In the data rows, 128 means zero.
How far apart are the two rows of each pair, measured in a hidden way? 0 means very close, and 30 very far. Two or three weighted sums of its numbers give each row a place; it is the straight-line distance between the places.
[138 146 110  87 124 126 104  92 126  86  75 106 125 122 159 149 149 105
 126 166]
[156 116 143 106 107 116 137 145 162 154 146 136 127 139 155 110  93 112
  85 126] ~ 19
[143 126 115  88 109 138 137 129 131  72 114 160 127 132 186  80 102 147
 152 126]
[125 123 127  93  97 161 167 147 101  99 140 148 104 141 130 117 124 156
 149 115] ~ 3
[151 149 114  84 100 116 123 133 141 119 129 141 186 124 186  90  87 150
 132 159]
[105 117 105  94 134  75  57 104 179 145 166 121 122 133 164  82  87 112
  79 158] ~ 20
[ 98  76 115 115 154 129 120 130 191 199 204 122 125 133  83 126  84 123
 107  90]
[126  70 109  82 178 132 140 140 175 126 182 144 114  80 143 107  71 153
 129 131] ~ 12
[117  83 129  78 178 137 167 164 156 112 155 148 121  52 153 142  74 161
  99 136]
[ 91  97 114  96 127 148 121 133 141 115 166 135 166 139 174 140  90 129
  91 128] ~ 11
[153  78  79 121 172 127  79  78 187 126 189  97 163 154 139 208 168 117
 133 122]
[127 146 164 147 144 114 127 150 139 143 144 108 144 159  94 122 119 126
 124 112] ~ 15
[129 171 158 176 135 160 155 131  80 110 103 109 134  99  94 175 149 155
 163 150]
[125 116 116 111 115 145 122 117 134 115  99 170 174 159 174 153 132 119
 117 149] ~ 11
[ 75 183 147 165 130 171 142 134  72 100 127  76 128 134  80 156 159 141
 156 128]
[115 123 130 131 111 140 162 131 116 115 122 117  74  98  98 128 126 177
 136 148] ~ 21
[114 106 156 139 150  99 116 158 157 169 137 168 148 163 139 101  97 134
 121 118]
[121 108 117 117 100  75 112 109 147 151 129 149 124 139 164 114 111 107
  65 132] ~ 17
[ 84 165 154 172 119 159 142 159  79 134 122 106 106 100  80 139 131 155
 151 127]
[113  69 170 112 188  95 156 126 179 191 109 142 116 118 118 177  53 133
  20  72] ~ 8
[157 125  94  87  87 147 139 141 119  79 114 146 134  97 192 115 123 150
 141 128]
[152  67 154 123 185 132 119 162 199 202 151 141  89 117  95 150  65 158
 106 105] ~ 19
[139 135 139 158 192 150 145 136 119 108 126 130 119 138 112 164 149 127
 149 105]
[142  73  98  47 106 129 148 100 165 135 133 134 107  80 149 125  87 127
  97 171] ~ 18
[107 108 130 143 146 147 125 130 113  77 196 139 225 150 180 181 148 103
 120 110]
[137 107 119 100 138 135 123 145 146 114 143 122 133 105 157 120 111 112
 110 134] ~ 23
[ 93 162 155 153 130 163 166 172  89 136 110  96 123  87  81 135 120 172
 128 130]
[115 120 117  94 136  95  78 126 167 142 138 138 141 158 170  96  74 131
  82 153] ~ 18
[165 105 108 122 141 114 114 105 147 116 127 158 144 142 161 159 137 111
 111 148]
[180 140  88 139  87 128 160  90  97  74  82 153 110  97 171  94 177 116
 167 104] ~ 19
[180 136  82 141  74 147 170  90  99  98  93 173 115 104 169  83 175 128
 168 107]
[116 112 133 102 111 133 116 142 139 122 146  89 134 108 145 158 128  98
  80 128] ~ 25
[ 66 160 112 161 187 145 102 143 111 151 121  82 101 119  76 167 139 147
 114 131]
[123 113 157 115 186 120 154 179 131 106 106 188 162 152 155 125  93 154
 141 108] ~ 20
[132 154 127 136 125 139 149 127  88  61  93 130 114 127 133 131 179 142
 183 136]
[149 149  89 124  87 132  92 104 125 112 115 146 128 127 169  94 163 111
 138 132] ~ 4
[151 116 156 165 151 100 156 167 157 159 146 168 149 145 140 135 106 134
 126 117]
[106 110 113 110 147 140  74 142 160 158 172 125 107 133 127 127  76 129
 114 148] ~ 8
[169 143 107 130  69 118 136  97 116 117 110 143 199 135 157 103 154  88
 112 115]
[108 152 126 128 115 179 121 107  79 111 105  85 119  91 105 170 145 150
 130 173] ~ 6
[104 189 177 163 117 148 173 124  65  92 137  90 133 139  82 147 172 148
 144 132]
[126 127 115 103 112 136 109 132 155 130 129 103 120 134 123 118 110 107
 124 126] ~ 16
[127  98 172 148 159 122 142 168 150 138 158 144 176 158 143 144 115 129
 157 129]
[113 114 146 146 182 131 133 155 110  95 130 152 122 160 127 172 161 123
 129  87] ~ 20
[ 51 152 151 150 114 136 118 158  96 140 145  69 112  54  90 135 114 131
 135 141]
[107 131  97 116 127 136  91  94 113 121 115  80  95 114 117 176 163  99
 114 136] ~ 22
[130 100 133 100 134  93 136 112 166 165 110 136 150 138 142 129 117  90
  63  86]
[109 101  91  92 140 169 154 151 125  87 155 166  90 151 153 119 112 158
 173 107] ~ 10
[ 79 200 154 165 112 157 149 127  62 104 134  57 130  91  90 172 173 132
 142 173]
[ 92 157 122 131 105 177  67  97 115 145 142  74 126 122 107 137 134 137
 137 158] ~ 22
[115 133 135  96 103 160 168 131  95 132 106 131  96  91 121 124 101 155
 122 153]
[149 108 136 186 159 114  81 150 154 170 198 146 156 194 120 152 151 147
 138 110] ~ 8
[132 135 134 105 111 141 124 145 128 121 167 105 110 107 146 109 104 125
 122 165]
[143  99 124  66 175 148 135 140 147 149 141 131 109 127 136 128 104 101
 102 156] ~ 13
[191 147 119 189  62  76 146 106  95  88  72 154 114 118 160  74 210  84
 191  62]
[163 146  97 126  44  59 145  79 124 114  74 146 128  57 162  87 162 109
 158 182] ~ 14
[157  81 147  84 140 174 180 132 142 121 154 155 130 135 126 148 125 105
 124 109]
[143  90 164 125 171  90  90  87 187 199 183 124 202 159 130 184  97 108
   9  83] ~ 12
[170 113 171 180 129 112 121 154 141 161 169 166 180 195 120 160 153 129
 133 126]
[146 102 133 118  83  86 123 113 158 137 116 148 153 125 149 105 114 121
 105 131] ~ 13
[119  82 134  84 136  67 126  96 173 137  96 114 158 119 152 193 147  69
  52  85]
[176  76 131 155 148  85 119 116 195 142 188 108 155 100 125 174 141 106
  94 100] ~ 15
[ 74 192 144 180 100 159  81 144  65 136  95  58 124 117  55 180 149 136
 126 162]
[169 133 145 164  97 108 181 166  96 110 110 147  97  90 132  78 177  94
 155  93] ~ 16
[105 184 166 177 125 151 109 155  81 146  92  73 109 111  68 156 161 156
 131 139]
[ 91 111  97  86 163 141 109 128 164 115 122 121 151 116 149 175  94 125
  83  82] ~ 16
[110 184 166 164 112 154 156 119  78 107 115  99 109 156  76 142 175 151
 167 111]
[ 95 129 138 157 165 146 161 175 108 110 176 143  89 122 116 139 116 173
 169 137] ~ 6
[ 80 162 172 162 121 156 159 169  87 131 112  96  95 100  82 132 116 183
 126 133]
[170  94 131 148 128 105  93  85 176 160 150 127 170 170 114 181 157 100
  99  84] ~ 12
[145  70 126 134 141 119 118 115 120 107 131 168 107 150 151 192 163 138
 100 112]
[132  88 114  76 141 110 161 151 168 150 175 124  98  65 136  91  83 117
 101 140] ~ 9
[187 138 130 146 145  83 126 148 129 148  65 160 160 155 151 114 165  86
 160  86]
[136 141 114 114  93 121 157 112 102 119  82 116  70  86 117  98 131 139
 123 127] ~ 2
[143 127  96  95 107 119 148 141 125  94 116 159 129 108 180  79 113 132
 133 166]
[144  87 163 109 171 164 184 142 126 112 153 148 103 116 113 157 114 157
 126 135] ~ 12
[109 150  88 118 117 133 101  87 101 142  63  88 120  95 100 188 151 109
 103 144]
[111 158 144 179 122 138  97 133  95 121 128  93  90 130  67 152 161 140
 151 142] ~ 7
[123 159 136 125 131 112 114 152 110  75 108 149 143 167 167 117 133 118
 147 146]
[138  71 134 125 147 110 117 106 176 169 172 117 169 160 113 185 118 139
  86  95] ~ 23
[ 97 195 160 158 125 155 155 110  71  95 126  83 111 163  74 121 171 149
 161 112]
[ 98 140 148 168 119 128 129 180 152 134 168 166 130 193 143  64  66 163
 178 116] ~ 25
[136 109  92  75 162 124 104 118 162 127 133 130  99 103 159  85 104 103
 130 120]
[ 86 203 146 190 118 146 108 133  63 140 106  43 105 116  46 157 152 144
 117 151] ~ 6
[163 134  81 109  77 144 124  86 117  89 120 153 170 149 180  93 145 138
 170 128]
[137  97 127 112 118  89 112 119 166 144 100 159 122 178 142 102  86 135
 102 117] ~ 11
[152 114 153  83 146 152 163 139 131 128 111 151 117 120 141 145 120 101
  86 121]
[131 111  98  98 114  51  96  82 153 130 102 121 108  95 150  81 134  82
 114 140] ~ 7
[167 106 141 116 141 150 129 118 124 114 164 173 196 193 182 169 129 135
  81  79]
[179 115 144 158 167  91 123 148 135 154 128 177 158 167 142 141 141 100
 122 141] ~ 7
[124 112 144 118  91 101  83 105 176 180 148 141 175 159 153  85  81 136
 125 145]
[153 157 138 119 120 126 187 171 107 105 145 159 180 117 155  62 118 108
 147 131] ~ 23
[128  87 163 106 183 158 186 156 153 160 179 157 113 105 139 106  55 171
 115 107]
[183 142 101 136  90  92 149  70 120 146  81 153 162 113 150  97 170  66
  99 132] ~ 23
[128 123 130  94 151 133 140 158 137 126 105 135 117 130 155 135  88 119
  94 142]
[ 78 180 144 171 130 175  99 153  69 153  87  74 100 104  71 179 145 152
 136 175] ~ 8
[120 176 155 163 121 129 122 119  86 125  78 104 110 138  85 126 159 150
 156 138]
[126 119 151  76 151  59  76  91 189 189 133 142 228 147 171 113  69 129
  37 145] ~ 10
[162 102 180 144 155 128 169 172 145 162 161 162 148 175 128 132  97 151
 121 142]
[ 87 167 133 193 128 158  62 135  97 157 126  77 108 106  73 148 158 144
 136 146] ~ 10
[166 103 152 145 180 115  99 136 134 144 150 175 160 203 151 150 147 127
  99  87]
[ 92 136 133 149 156 133 101 166 144 161 134 102 122 149 101 139  90 132
 122 126] ~ 15
[117 152 105 152  99 151  90  87 102 131 126  90  94 102  91 145 160 130
 135 140]
[145 134 166 157 156 123 127 142 146 126 150 120 152 181 126 174 149 118
 161 127] ~ 8
[ 99 126 168  87 138 163 183 167 128 167 141 118 139  88 124 110  50 150
  62 138]
[ 92 204 161 173 105 147 114 111  76 117  98  70 100 153  57 120 182 140
 153 118] ~ 9
[115 122  99 122 103 131 140 115 135 154 152 105 104 132 106 128 132 106
 136 103]
[141 123 143 170 164 148 131 158 129 116 140 164 137 183 115 142 141 148
 165  93] ~ 5
[ 92 169 108 129 106 178 116  91  95  89 119 101 101 156 111 130 152 142
 155 109]
[124 114 127 168 167 142 114 125 138 129 160 122 137 168  95 191 170 134
 195 121] ~ 2
[130 130 173 151 142 134 170 156 118 155 152 125 116 134  83 133 148 142
 133  88]
[165 108 127 104  93 145 146 145 148 132 150 155 132 120 147 115 125 141
 172 156] ~ 6
[136 118 118  86 131 141  97 128 133 117  94 147 161 172 172 153 126 116
 104 140]
[ 80 198 159 180 106 153 105 129  76 119 103  34 109 128  60 139 158 129
 136 140] ~ 10
[209 135  88 159  52  77 158  68 101 110  72 168  98  76 153  92 191  89
 151 118]
[164 124  79 120 101  98  96  86 145  94 114 126 143 142 154 140 170  94
 143 139] ~ 16
[150 119  77 123 105  60 112  80 152 105  96 125 109  52 170  74 144  95
 125 114]
[137 110  71 107 115 145 124  86 102  87 108 148 145 171 163 129 153  95
 125  92] ~ 20
[168 127 116 134 123 117 128  97 114 123 109 155 173 150 165 128 136 109
 104 125]
[ 84 150 151 158 142 139 136 142  97 147 136  75 123 105  55 151 123 128
 106 111] ~ 9
[160 135 150 125 128 127 155 170 127 118 109 183 123 148 149  66  94 129
 165 139]
[119 150 176 135 178 137 148 155 114 152 120 119 163 135 108 157  91 133
 104 135] ~ 13
[110 166 113 144 113 160 124  84  78 113 126 102 126 110 102 160 146 135
 126 165]
[121 209 162 177 113 159 163 108  66 104 122  84 113 134  57 139 180 159
 130 128] ~ 10
[108 160  78 130  95 148 143  84 100  78  90 157 117 135 126 117 132 163
 154 111]
[152 103 114 124 103 129  93  85 147 154 147 145 157 184 133 138 156 109
 152 134] ~ 10
[ 89 196 131 196 121 169 121 146  77 141  71  61 116  91  72 127 146 138
 141 149]
[148 143 153 134 176 147 128 147 123 126 118 150 167 198 133 139 139 112
 132 112] ~ 16
[113  94  93  88 134 140 165 115 132  87 151 145 107 110 146 128 113  96
 140  95]
[123  97  70  59 106 152 125  87 152 106 146 130 123 105 185 124 103 127
  93 137] ~ 13
[117 101 109  73 166 128 116 126 153 147 116 125 126 109 135 156  98  89
  50 125]
[114 110 160 156 185 118  94 132 135 163 141 176 128 215 126 162 115 162
 124 121] ~ 10
[123 113  59  78  45 161 161  90 116  10 111 128 106  51 192 131 139 164
 136 135]
[106 113 103  98 143 107  84 128 163 144  91 109 117 138 133 152  85 111
  58 106] ~ 10
[153 138 110 116  49  53 127 103 122 148  86 145 118  91 148  44 123 111
 101 158]
[163  92 142 155 158  71 161 152 128 152 112 178  90 114 121 120 146 106
 129  91] ~ 9
[122 131 124 169 128 133  78 137 151 138 185 134 141 200 113 107 138 155
 192 153]
[161  79 146 110 134 153 167 137 145 116 134 139 134 133 117 170 129 153
 137 122] ~ 18
[105 159 158 129 112 136 161 176  98 114 148 132 151 120 133  86 102 150
 130 130]
[165 119 108 132  93  63 127 109 146 137 115 136 104  89 149 100 141 106
  92 117] ~ 10
[ 85 183 152 177 135 161 122 128  76 126 108  91 107 141  73 147 155 159
 150 137]
[118 126 123  98 120 144 105 146 145 130 142 136 106 132 139  81  89 128
 119 167] ~ 5
[144 106 173 170 141 133 179 157 128 114 133 121 139 147  85 196 142 148
 156 123]
[117  85 117 102 129 166 168 136 145 112 159 158 132 152 132 153 110 151
 158 103] ~ 13
[145  82 144 109 128 133 155 134 152 135 161 163 165 127 158 182 108 158
 117 137]
[110 159 143 152 149 134 117 175 125 132 163 131 119 131 123 112 100 160
 157 145] ~ 7
[111 161 106 136 108 165  99  96  81 106  85 101  96 121 115 131 160 141
 157 167]
[106 113 103  96 126 113 116 137 144 106 131 123 114 140 138 144 101 113
  98 125] ~ 9
[105 175 140 169 138 143 131 130  87 115  92  90 110 102  88 144 168 152
 141 147]
[155 106 159 104 174 154 152 132 152 144 147 134 119 145 127 128  99 135
 125 122] ~ 11
[ 77 205 148 213 130 148  76 165  90 138  83  49 107 100  55 149 127 137
 139 135]
[169  94 126  88 165 102 116 131 174 166 101 156  99 166 100 100 102 151
  99 119] ~ 16
[144 126  99 118  80  82 119 102 141 105 116 110 121  76 165 114 167  86
 116 105]
[ 85 105  80  84 133 117  78 124 140  92 130 135 112 125 165 135  96 144
 128 145] ~ 12
[155 101 147 151 159 121 148 166 159 150 156 154 175 156 124 142 109 165
 167 135]
[137 104 102 105 127 114 121 120 146  81 130 138 139 115 174 122 115 126
 120 102] ~ 9
[135 123 137 133 179 151 112 156 135 135 145 167 139 199 136 134 136 135
 147 124]
[128  89 123  89 157 163 170 131 128 131 155 164  98 143 126 121 103 145
 133  92] ~ 16
[173  76 118 145 152 114 105  82 166 118 145 123 188 182 134 214 144 124
 117 105]
[213 156  88 150  38  64 144  42 100 144  85 138 105  61 180  56 187  60
 122 169] ~ 14
[ 63 168 113 113  92 163 118 128 113 118 147  94 126 125 117 110  87 156
 123 163]
[ 96  71 112  91 202 150 133 137 180 169 177 146 132 102 107 149  40 144
  78 113] ~ 12
[120 117 130  92 150  95  90 119 172 165 143 160 160 154 162  83  58 137
  74 152]
[ 77 162 112 133 109 188  73  98  79 142  92  61  96 100  79 170 143 143
 122 161] ~ 7
[130 101 118  92 175  96  85 108 183 154 167 131 167 131 152 140  91 103
  57 113]
[107 130  68 127 105 150 130 130  94  34 116 145 134 125 195 144 144 146
 168 106] ~ 10
[150  90  99 119 140 122  81  98 147 114 164 118 115 142 153 163 159 125
 123 137]
[125 131 128 105 126 141 116 139 134 134 154 108 105 121 130 102 103 138
 108 158] ~ 6
[ 89 189 168 203 107 175 123 142  79 108 121  94 115 136  91 135 165 154
 150 138]
[131 110 137 138 155 128 116 195 145 130 141 185 135 187 149  85  91 178
 157 128] ~ 17
[169 149 131 173 132  69 133 125 121 152  74 183 161 116 160 115 161  79
 120 133]
[110 180 149 162 134 159 162 120  76  74 122 114 137 136 105 130 166 147
 171 123] ~ 10
[110 158 163 175 135 144 148 178 100 139  93 108  92 118  84 132 106 176
 134 130]
[106 123 126 120  91 146 126 120 113 121 137 110  88 114  98 112 132 134
 132 142] ~ 12
[111 177 167 157 132 161 164 128  75  95 121  94 117 147  89 135 165 161
 159 152]
[121 119 120 135 115 124 106 141 175 163 161  97 108 107 116 118 106 133
 110 143] ~ 17
[ 64 157 126 121 109 181  97 122 111 165 113  89 124 103 104 125 101 105
 113 127]
[172 149  94 176  83  69 159 119  90  86  76 163 119  99 154  85 191  97
 176 106] ~ 24
[147 113  95  51  71 159 115  92 134 122 163  99 113  73 167 106 121 107
 116 162]
[ 89 173 159 159 136 157 152 120  79  96 105 116 125 150  93 140 144 158
 166 130] ~ 19
[187 133  79 143  93 134 158  85  81 101  96 163 117  96 166 103 183 113
 151 121]
[ 70 172 147 159 112 159 155 164  92 118  97  93 103 108  86 123 131 167
 141 125] ~ 11
[157 127 107  84  73 103 140 104 122  92  93 132 120  74 185  91 138 125
 153 150]
[132 136 145 123 106 117 137 168 132 139 123 174 132 159 168  24  92 125
 142 101] ~ 13
[121 118 113 100 151 183 163 157 124 113 155 147  78 121 107 114 111 159
 158 150]
[114 113 154 135 160 123 116 185 139 123 149 144 127 163 142 143 112 131
 127 106] ~ 16
[156  92 131 188 129 131 134 145 146 135 167 151 156 177  90 171 186 162
 213 114]
[ 89 171  85 123  79 137  93  92  89 127  75  77  69 107  97 129 162 113
 149 150] ~ 20
[182 111 169 157 175 123  96 143 150 178 117 198 137 185 135 151 120 157
 138 119]
[141 115 120  93 130 171 135 132 141 146 167 161 111 147 147  55  94 131
 157 133] ~ 11
[151 122 130 164 131  88  76 129 137 159 128 179 180 212 140  96 143 128
 138 110]
[143  66 129 121 150 103 121 100 187 167 210 115 173 137 107 176 131 118
  94  90] ~ 3
[ 95 188 152 189 129 160  87 159  82 154  84  64 100 100  61 180 140 148
 119 169]
[ 97 175 143 160 132 166 136 129  87  80 105 124 115 138 102 129 165 168
 175 132] ~ 14
[142 122  98  91 117 147 111 130 151 106 150 109 134 131 129 113 117 110
 122 124]
[129  87 130 150 151 149 175 148 147 132 197 146 158 136  92 142 136 147
 218 120] ~ 24
[148 105 147  96 155 139 142 151 141 147 130 135 110 103 121 141 101 127
  83 167]
[144  98 109  94 140 140 144 110 155 112 146 150 137 117 150  91  93 133
 120 116] ~ 22
[ 96 104  85  90 133 148  84 131 158 134 185  90 144 122 138 147 122 105
 122 144]
[154 111 148 143 179 124 101 151 138 154 153 177 162 210 140 139 116 155
 151 133] ~ 6
[129  99 123  97 115 129 134 118 156 161 138 166 180 165 139  96  87 154
 136 129]
[151 118  99 117 106  77  53  84 180 178 148 143 174 160 154 117 140 115
  96 165] ~ 28
[ 79 179 155 160 146 155 115 122  84 132  94  76 151 115  68 172 152 122
 153 114]
[125 122 120  83 162 159 158 130 125 119 132 136 164 106 150 165  97 144
  84 143] ~ 19
[125 109  94 108 101  90 100 106 158 123 113 125 111 102 180  87 132  94
 123 132]
[126 117 173 157 139 125 158 170 142 122 174 110 167 145 122 174 125 136
 144 134] ~ 3
[121 123 124 137 154 138 110 144 155 126 148 165 169 218 140 114 133 150
 192 111]
[ 96 155 142 158 181 132 114 147 134 155 128  95 124 117  90 139 104 150
 123 131] ~ 8
[176 124 101 133 101  29  86  40 151 146  63 145 115  86 142  91 181  77
 110 156]
[114  95 127  99 139 145 126 123 147 117 167 133 156 130 158 166 115 143
 104 116] ~ 7
[146 104 148 117 114  80  97 125 178 177 187 131 182 137 154  97  94 105
  95 153]
[100 186 158 173 134 152 135 124  78 102 117  95 117 138  80 152 165 164
 158 119] ~ 10
[140 108 103 191 148 140  63 145 153 164 202 136 185 193 113 153 144 170
 189 122]
[144 124 158 101 181 128 147 194 136 125  93 160 131 137 144 126  99 120
 127 152] ~ 26
[101 176 164 194 112 127 136 126  68  93 121  93 129 157  93 166 160 142
 168 148]
[124 105 102  93 134 109 131 116 154 108 131 146 135  99 158 124 128 114
 129 155] ~ 4
[122 100 129 118 117 133  97 134 168 152 170 101 139 122 116 150 100 145
 120 144]
[127  98 166 159 178  91 138 175 153 168 157 169 161 162 151 163 118 156
 129  84] ~ 9
[194 147 123 173  88  54 143 109  86 122  46 146  68  89 131  56 211  63
 170 144]
[111 113 124 153 155 157 138 131 127 110 118 120 111 158 100 184 144 146
 180 121] ~ 25
[177 135 110 164 113 101 116 148 111 104 114 150  95 143 117  95 173  83
 168 123]
[195 147 139 134  76  60 164  29 133 124  50 141 140  92 151 130 185  57
 120 113] ~ 10
[154  88 123 154 138 133 120 111 183 162 236 122 156 143 109 125 122 142
 160  95]
[ 84 162 158 151 120 152 179 159  82 106 137 114 134 108 101 124 124 162
 160 118] ~ 14
[100 200 174 178 108 151 155 115  73 104 118  75 118 137  73 132 180 152
 151 118]
[ 88 189 145 173 123 169 156 129  68  71 129  81 138 125 101 147 170 136
 160 132] ~ 12
[ 83 191 144 169 121 179  87 157  76 148  82  40  96 101  42 156 138 140
 111 152]
[ 70 189 121 165 115 172  79 160  78 153  78  54 104 102  66 167 129 147
 138 156] ~ 3
[ 99 119  86 100  89  90 123 107 150 135 133 136 158 118 154  85 109  98
 120 138]
[160 150  98 122  50  39 119  85 125 135  75 133  91  72 157  38 146  99
 121 153] ~ 23
[118 123 144 162 190 148 144 150 114 110 135 151 111 182  94 150 154 141
 150 111]
[169 111 122  97 121  95 122 113 150 161 117 144  98 126 137  92 114 108
 106 126] ~ 25
[135  87 153 101 167  94 131 134 151 139 125 118 146 114 144 201 121 100
  53  95]
[130  95 129  96 141 140 144 133 144 130 151 136 129 148 138 137  89 130
  95 110] ~ 18
[106  84 100 127 150 116  80  93 192 139 196  97 130 127 120 161 134 122
 133  92]
[102 135 118  91 125 183 133 110 107  97  93  79 132 135 109 157 155 114
 115 129] ~ 15
[114  87 145  65 176 129 179 132 157 160 141 134 122  90 130 117  75  88
  39  80]
[142 125 112 107  97 124 121 103 127 109 112 154 188 175 169 138 133 116
 104 113] ~ 2
[113 119 118 109 137 132 140 204 131 104 145 144  54 119 143 120 131 139
 173 127]
[155 101 128 137 145  89 132 184 156 124 148 160 137 130 129 103 104 103
 135 115] ~ 14
[154 124 146 144 157  83 125 156 150 138 124 159 139 157 131  82 116 103
 130  84]
[179 118 123 124 120 141 154 133 104 103 102 178  83 129 156 152 149 146
 154 150] ~ 10
[172 132  72 159 178  89 139 115 113 136  86 202 115 149 166 138 153  84
 183  78]
[205 152 146 167  94  64 144  98  98 132  91 160 170 113 160  64 168  78
 168 134] ~ 22
[103 185 177 159 139 141 165 112  82  71 100 105 109 136  94 155 169 149
 179 114]
[157 116 114  86 129 112 120 116 148 111 123 122 109  86 157 116 127 113
 110 157] ~ 20
[125  99 138  84 170 134 133 172 161 166 140 109  89  94 130 110  44 117
  77 139]
[129 106 156 133 199 143 134 171 140 136 178 193 120 145 152  73  80 158
 178 128] ~ 23
[159 105 114  88 161 182 153 161 138 111 162 156 108 103 158 111  85 158
 158 178]
[ 90 193 146 158 131 157  98 140  74 154  87  57  93  99  60 151 157 151
 102 154] ~ 15
[ 85 155 116 135 109 198 139 100  83  75 143  99 137 117 132 143 165 144
 136 112]
[ 93 197 168 185 120 146 135 118  66 125 113  75 109 141  71 143 160 162
 140 113] ~ 15
[140  79 119 118 139 131 169 134 133 169 151 169  90 131 118 159 129 140
 127 149]
[126 134  67  73 117 163  97 103 143 106 128 131 158 137 158 144 150 115
 118 126] ~ 9
[157 141  83 104  69 166 155  94 100  89 101 161 123 143 141 116 174 139
 167 116]
[123 109 133  86 144 129 140 130 164 147 117 110 142  97 132 161  92  99
  66 113] ~ 9
[139 100 109  66 134 178 194 134 122 112 110 178 113 119 163 100 109 130
 139  83]
[110 132  84 107 127  98  87 103 158 177  96 142  74 141 138  58 110  94
 111 127] ~ 15
[ 96 129 128 134 163 135 143 185 136 121 156 144 122 178 133  58  91 142
 179 139]
[111  73 126  85 158 121 132 139 179 159 187 131 134 105 131 129  76 107
  69 105] ~ 3
[187 108 137 135  90  76 132  77 132 152 125 132 144  85 125  87 143  89
  95  98]
[127  91 140 107 184 134 131 125 150 134 152 125 158  94 145 211 103 139
  75 113] ~ 19
[170 111 124 141  87 114  81  93 143 131 137 148 171 186 141 121 146 103
 116 110]
[120 105 129 141 138 132 137 180 119 116 145 169  76 135 148  84 118 127
 171  99] ~ 5
[202 126 101 136  86 111 123  83 127 153 119 140 118 129 142  80 167  93
 166 177]
[130 146 143 128 135 156 115 130 127 169 135 107 104 111  93 110  93 166
 109 162] ~ 7
[101 139  97 128 138 109 130 172 120  94 100 159  64 179 130  80  98 138
 187  93]
[121 109 130 110 162 129  68 128 179 161 219 103 132 131 135 126  91 123
  97 142] ~ 13
[117 115 130 135 132 128 131 173 144 102 168 150 142 173 151 100  95 149
 191 139]
[ 94 119  84 114 126 151 107 120 132  99 109 102  93  86 127 153 129 116
 141 105] ~ 5
[214  58 198 128 212 144 230 205 139 104 124 223 144  87 145 186 119 187
 153 131]
[ 74 171 142 161 103 156 117 174  86 137 109  81 105  94  84 126 112 139
 130 125] ~ 9
[148 113 141 163 180 144 119 146 150  95 145 171 175 187 131 142 109 175
 179 143]
[ 88 144 143 153 136 144 151 147 106 113 140 103 106 118  90 139 131 154
 143 131] ~ 14
[136  84 120 126 153 114 112 103 190 183 207 106 154 149  98 156 112 130
 115  99]
[ 73 202 138 174 104 154 133 110  73  92 119  77 115 159  75 132 150 152
 164 112] ~ 11
[129 124 134 109 166 160 172 171 104  71 113 163  91 113 157 117 125 150
 188 130]
[129 144 124 136 169 118 158 175 128 149 122 153 129 133 136  90  87 107
 121  93] ~ 4
[150 113 130 102 131 125 114 148 151 136 128 127 109 136 143 120 100 120
  95 133]
[144  79 110 116 131 129 109 109 175 145 170 109 133 161 117 146 128 159
 173 125] ~ 19
[120  98  71  57  86 122 111  64 164 106 131 137 140  85 181 104 102 125
 113 137]
[110  84 116  91 115 184 159 127 142 105 151 135 129 151 127 148 133 131
 158 101] ~ 6
[131 116 109 103 136 184 140 136 120 142 152 143  67 101 127  97 114 136
 140 148]
[155  91 148 132 120 137 157 136 163 152 165 152 176 138 139 169 114 195
 134 136] ~ 24
[114 123 121 132 166 111 131 177 147 124 146 132 103 145 132  97 111 118
 144 143]
[187 142  84 132  91 109 120  82 110 121 103 160 153 111 184  75 143 114
 138 141] ~ 13
